One vector is turned by the same rotation once a tick. Each row is the vector after some number of ticks, and that number follows the row.
The counts run from 0 to 280.
 19 -22  15  45  -2  14  39 -15  -1   4  36  -8 -10  14 -40  15  18  18   1 -33 -26 -17  45   2   4   5 -22  11  -1   6   0 -17  53  14  37   1 -> 54
-24  -6   4  22  10   6  -9  -9 -23  28   6 -46  20 -12 -40  23  23 -16 -52   4  17 -19  18  25  19  28  -2 -32  10 -20 -14   4  73  13   8 -32 -> 153
-49 -38  12  44  16  -3   3 -19 -37 -42  27  20 -12 -22 -19   3  49  12  18 -13  21 -25  20 -13 -36  -8 -12 -10 -15  -9 -38  -1 -43   9   8  14 -> 229
 36 -49  -2  30  29  -3  30   7  -6  19   5 -41  -6  -7 -24  22  25  30 -12  12   3   7  21 -22  12  26 -20  15 -24  16 -19 -32  44  21  54  -5 -> 50
 62 -37  16   1 -16  41  -9  -1 -15   3   3 -20  -7 -37   5  11 -13  14  -9   4  -6  -9  -5 -13 -41  48  28  -4 -30   8   1 -12  27  54  22  14 -> 201
-45  -5 -21 -23  26  -4   6 -16 -12 -44 -17   2   4  -2 -23  -6   9  16   4 -40 -26  -3  34 -32  -1  17 -45 -14  39 -17 -12 -12 -45  18  34 -20 -> 77
  3 -40  -9   6 -13   6 -48 -54  26 -10 -33 -15  49   3  -6 -15  -9 -13 -42   7  -8   8 -15   9 -24   3  33  20 -16 -31 -21   2   7  37 -39 -10 -> 171
 23 -21 -12   3  29  20   9  -9  23  14  16 -29  19 -33 -25   1   6  -6   7  22 -24   9  -7  19  57 -19  -7  34 -71 -36 -23  -2  13   3  35   0 -> 188
 16 -32   3  -1  12  -7  35   8  12   9   2 -27  30 -18 -31 -20   2 -19   8 -31  -3  17  14  16  20  -3   6  37 -70  -5 -41  31  -6  13  21  50 -> 38
 30 -19 -29  -5  18  14 -33   6  11 -62 -10 -11 -27 -54 -35  10   6   5 -11 -26  -5   5  15   0 -21   2   7 -12 -49 -35 -16 -23 -23  -6   5 -13 -> 27
 41 -39  -1  -8  -5   8  22  34  10 -10  26  -4  52 -16   6 -29 -28   5  12 -45 -50   2 -15  23   6  25 -12  33 -22 -13 -14  45 -19  19  24  22 -> 40
  7 -22  23  19   9  21  31  18 -32 -13  39  -4 -13  -1 -46  17  22  22  17 -60 -50  -6  26  28 -29  -2 -33  -3  11 -26   7 -16  24  18  11  -5 -> 58
 -1  16 -14  20  12  -6  -1 -11 -18   5 -15 -42 -16  -2 -11  24  17 -21 -48  16  -5 -32  11 -41  26  44 -17   1  31  17  -5  11  49   9  43 -34 -> 150
 19 -24 -34  33  24   1 -16 -17  29 -19 -24 -31  -5 -12 -16  18  21 -10  11 -20  -1  12  23  69   2 -30  -1   2  29 -31   7 -43  -3 -13  43 -23 -> 123
  6   1 -22  27 -12  15 -29 -31 -16 -20  11 -52 -58 -21  19 -17  15 -41  24   7  28 -35 -19   0 -29  23   1   1  25 -12   4  16 -28  23  33  29 -> 132
  4  -9 -20   2  37 -36  36  13 -18   8 -22  -6 -23   6 -29 -36  23  37  -3 -23 -49 -11   1 -20   6  29 -36  35  17   7  10   0 -13  50   3 -25 -> 215
 19   7  -7 -10  21  23 -10 -31  15  14 -17 -37  -2 -21 -39 -16   3  35 -19  15 -23  -2 -22  13  39  16 -33  27 -32 -41  22  -9  19  20 -18 -52 -> 16
  7 -28 -18  40  -1  -2 -29   0  -4 -42   0 -29 -44 -29  21  32  27 -44  32 -18  16 -19 -14  32 -43   9  -3  -9  25 -22   8 -20 -52 -10  32   7 -> 128
-56 -15  -9   7  27 -18   1 -23 -10 -15  -3   2  14 -13  20   2  20  21  10  -6  26 -15  22 -53 -16  46 -36 -16  18  -6 -28  -9 -60  22  12  11 -> 79
 32 -54  11  44  -2  39  17  -9   7  14  36 -21  37   5   1   6   5  53 -10 -11   4 -21  16   9 -14  36  -9  -2  19   1 -14 -15  60  37  25  -1 -> 52
-15 -21 -34  -8  56  40 -14  -3   0  15  27 -33  29 -50 -12 -26   6  18 -30  22   9 -22 -29   1  17  27  -2   4 -44 -28 -24   3 -34  17   0  16 -> 183
  4 -29   4  11  38 -25  30  29 -31  14 -20   0  24 -11   8 -15   5  41   4 -37 -22  -6 -18  22 -40  42 -19  14  -2 -11  -2  22 -28  67 -27  10 -> 213
 25 -32 -26  43  -1   7 -33 -16  30 -27  -2 -19  -2 -17   5  17   2 -16  17 -30  -9  -1   8  65  -7  -9   0 -10  49 -24  27 -32 -18  -5  38 -27 -> 124
 -6 -15 -19   0  51 -22  36  25 -35   7 -23  -8   6  -4 -34 -44  20  50 -17 -35 -28  -4 -10  19 -21  16 -13  21  11  -3 -10  15 -11  55 -14  -2 -> 214
 13  14   3 -25  18  30   4 -33 -24  -5 -19 -20  20 -31   1  17  -6  20 -14 -15 -10  11  27 -31   9  48 -51 -22  29   8  25  -8   0  10  37 -46 -> 250
 14 -17 -28  53  16   0 -19 -28  21 -42   3   4   4  -3  12  -4   9  -7   6 -34  14 -36  10  64 -29 -29   9  -6  47 -15   4  -7 -26   2  24  -2 -> 125
 16  22  12  23  37  -8  14 -29 -12   9 -10   0  29 -33 -16  24  15  10  10 -24  19  22  45  64  -7 -20 -52  -6 -34 -21   1   8  -1 -21 -25  12 -> 260
-29  -2 -43  -2  48  16  -7 -24  -1 -28   9 -11  -2 -15 -24 -19   5 -11 -52 -22 -20 -28 -10 -42  16  19  -8  19 -36 -13 -16   3 -51 -18  15  18 -> 180
 28   0 -42  26  37  -4   1 -44  33  19 -27 -36  -4   1 -20 -24  17  10  -3  12  -3   2   8  33  27 -27 -11  23  48  -5  25 -26  10  18  32 -22 -> 119
 -6 -31  22   4 -20 -35   6  -1 -11  -7 -25 -42  30   7  25  10  -1 -59  19 -15  -5  -9 -15  33   3  -4   4  16   8 -20 -25  59   3  19  30  26 -> 140
 -4   0  -8 -21   5 -23  15  38 -19 -24 -32 -38  35   2 -22  -9   2 -50 -15 -34 -38 -10 -10  25  13  -9  -3  10  32 -16 -25  48  15   6  47 -14 -> 142
-15 -29  19 -24  -6 -19  17 -37  -8 -18 -44 -34  14  19 -42 -14  27  21  18  -9  -9  38  26   1 -18 -14   3  22   4 -36 -17 -23  12  62  -7 -26 -> 69
 22 -39  31  69 -15   6  22 -11  -3   6  42   3 -10  21  -1  38  15  15  18 -28 -25 -17  35  10 -10  28 -31  14  -4  -9   0 -16  30  16  28   8 -> 55
-20  16  14  63  -1  -7  -8 -38  -6  11  17  -5  10   6 -10  17  22 -21 -43 -14   0 -56  16  32   0  13 -21 -13 -13 -21 -15  21  56   2  -5   0 -> 156
 -1 -12   8   6 -30  18 -23 -18 -13   1   9 -65   5 -14   8 -33  -2 -56  27   0   6  -2 -27  38  -5  12  16   6  33 -22  -8  48   3  43  29  23 -> 136
 20  17  -8  43  15   1  -3 -64  43  -5 -14  -7  26  -4 -11 -35   5  32 -24  27  15 -44  -4   9  33 -10 -11  36 -29 -30 -10  15  20  18 -24 -20 -> 18
 -6 -66   8  48  -9 -22   5 -35   8 -13  -4   8 -11   9 -22  25  34  24  28 -17 -14  12  33 -12  34   0 -21  17   4 -17  -8 -44   2  21  27 -21 -> 223
 14  40   7  17   6  25  24 -60  -1  21   8  -5   5 -13 -36  10   9   7  -8 -30   2   3  53  28  17  -1 -57  -9  -8 -20  29  -5  17 -14   8  -9 -> 257
-13 -23  54  -5 -22  15  -8 -54 -28   0   7 -33  25 -16   7 -16  27   3  38  27  18  29 -12 -25 -10  -1  -3   7 -15 -18 -32  32 -21  43   5  13 -> 236
  9   4  21  12   0  35   1 -59   3  36   0 -15  48 -28  12  26  -8  30  -2  -4  35   9  32  34   6  41 -44 -26   4 -15  11   2  22   8  -3  -4 -> 255
 38 -13 -33  54   6 -15  -4 -48  51   7 -27 -23 -23  10  13  -2  12   0  17  12   0 -13   8  28  23   2 -16  27  44 -11  30 -26  -4   7  32 -14 -> 120
 -4 -13 -25  -3 -12   4 -27 -60  35 -35 -26   1  19  16 -42 -18 -13 -23 -42 -34 -55   9   9 -11  24  -2  11  19 -10 -34  -1 -18  -5   2   2 -17 -> 173
